In the rows, zero is written as 128.
One turn moves each row of this set onto another row. After a few examples, where does it send each row asked below?
q_560: [174 130 106 135 147 117 102 120 127 134  93 142 141 121 133 120 132 121
 112 111 132 171 111]
q_184: [128 121 101 116 185 114 116 169 111 115 107 134 131 128 114 129 118 117
 116 119 149 124 106]
q_879: [170 128 108 136 147 114 101 117 128 131  92 138 143 124 130 115 130 122
 112 114 130 174 113]
q_745: [169 129 103 132 146 118 103 119 129 133  98 142 147 126 134 119 127 124
 113 117 133 170 112]
q_98: [135 109 107 114 185 110 121 156 139 135  99 111 120 124 111  95 131 122
 108 128 160 134 141]
q_404: [145 133  88 112 165 113 124 144 120 104  92 155 100 119 100  88 116 127
 118 137 152 136 122]
q_920: [120 112 106 119 168 107 110 147 132 123  94 150 103 114 118  97 124 110
 115 130 148 121 144]
q_549: [170 129 111 131 144 118 105 117 125 134  99 137 149 122 132 121 131 123
 112 118 132 168 110]
q_343: [177 133 108 131 142 116 107 121 126 132 101 135 146 124 133 118 132 124
 113 119 135 169 110]
q_383: [175 131 104 136 148 118 104 120 128 133  96 142 140 120 130 119 132 122
 113 113 134 170 112]
q_625: [133 107  98 130 171 129 111 152 106 106 115 127  98 131 109  95 108 117
 106 132 147 139 131]
q_564: [137 146 104 134 179 115 140 146 134 122 104 115 108 110  97 123 124 122
 109 134 149 129 117]
q_860: [129 105 110 113 186 111 118 153 141 137  95 115 123 124 111  95 130 122
 109 127 157 133 143]
q_934: [177 130  99 134 145 112 103 121 126 129  97 138 144 124 128 113 127 124
 108 117 135 170 113]
q_896: [138 123  89 118 161 140 117 144 134 135  95 134 120 132 114  77 120 137
 112 145 153 125 109]
q_308: [134 106 121 126 169 125 115 151  98 113 122 120 101 123 114  99 112 111
 108 129 142 132 120]
q_775: [173 132 104 135 145 114 102 121 128 128  94 136 142 126 128 114 130 123
 113 114 132 174 113]
q_960: [126 115 105 117 164 141 116 138 131 145  94 136 126 125 119  81 121 128
 114 140 142 120 101]
q_238: [130 106 116 112 186 109 120 153 137 137  98 112 121 122 113  96 133 120
 108 127 156 133 140]
q_333: [177 132 106 134 146 117 105 120 128 132  94 141 140 120 132 119 132 123
 114 115 135 169 112]
q_37: [177 134 110 133 142 111 103 121 127 128  96 133 142 122 128 113 133 122
 112 114 133 172 111]
q_756: [142 113 109 128 168 124 115 156 101 109 122 119  98 126 111  96 113 116
 108 134 151 136 126]
q_453: [125 114 121 114 165 102 113 148 124 125 100 141 103 106 122  97 130 106
 116 128 146 116 140]
q_117: [175 130 107 135 147 116 107 120 127 133  96 140 140 118 134 120 132 121
 112 113 134 170 113]
q_426: [134 122  99 120 163 104 114 154 131 116  98 144 100 118 114  93 126 115
 115 135 157 121 149]
q_33: [134 124 102 117 183 113 119 172 111 113 111 130 131 128 114 130 121 117
 113 121 152 123 106]
q_929: [127 139 117 133 184 117 138 139 131 129 100 116 112 106 100 127 122 113
 109 129 142 125 110]
q_61: [139 125 115 116 161  98 119 155 125 119 106 136 100 110 118  96 133 109
 117 134 155 118 143]
q_647: [131 124  94 117 184 115 117 170 114 113 106 134 130 132 114 129 116 120
 114 120 150 126 108]
q_694: [153 139 113 104 160 106 134 145 109 107 104 139 101 106 109  90 127 120
 121 135 151 127 113]
q_406: [170 126 101 135 145 114 102 118 129 132  94 140 147 123 131 115 127 123
 108 114 130 168 110]
q_145: [136 109 113 110 186 108 122 156 137 137 100 111 120 122 113  94 134 120
 109 128 159 133 141]
q_494: [128 143  96 138 185 122 135 140 140 123  94 124 110 117  93 123 118 123
 108 133 150 130 121]
q_527: [138 123 116 111 158 135 122 145 123 145 105 123 124 118 123  81 128 126
 115 142 147 117  99]
q_448: [173 128 109 134 143 112 104 117 126 134  95 138 147 118 132 115 129 120
 108 116 131 166 107]
q_679: [179 131 105 132 142 110 105 121 126 132 100 135 144 119 131 118 130 122
 107 116 133 167 110]
q_189: [132 122 126 103 167 111 127 136 107 116  96 148 107  98 114  94 122 110
 119 128 136 124 105]
q_285: [174 133 101 133 143 118 104 121 128 132  98 140 147 128 132 117 128 126
 113 120 135 172 114]
q_128: [124 117 101 110 174 119 118 132 120 111  84 163 108 112 106  92 111 118
 117 129 139 131 113]
q_546: [120 135 107 137 188 122 132 137 137 128  93 126 113 110  98 125 117 118
 107 128 141 129 116]
q_898: [151 132 100 115 155 135 127 149 127 136 107 121 117 124 116  78 128 134
 115 147 159 121 109]
q_951: [134 128  96 118 184 113 119 172 113 110 109 132 129 130 113 128 119 121
 115 122 154 124 108]
q_811: [124 100 111 128 174 128 108 149 105 114 113 127 102 128 113  96 109 114
 107 129 141 135 124]
q_176: [171 130 113 135 145 114 102 119 127 129  95 135 142 123 130 116 132 119
 112 114 130 171 109]

q_308 goes to q_811
q_920 goes to q_426
q_775 goes to q_37
And these:
q_960 goes to q_896
q_33 goes to q_184
q_694 goes to q_189
q_745 goes to q_285
q_494 goes to q_564
q_406 goes to q_934

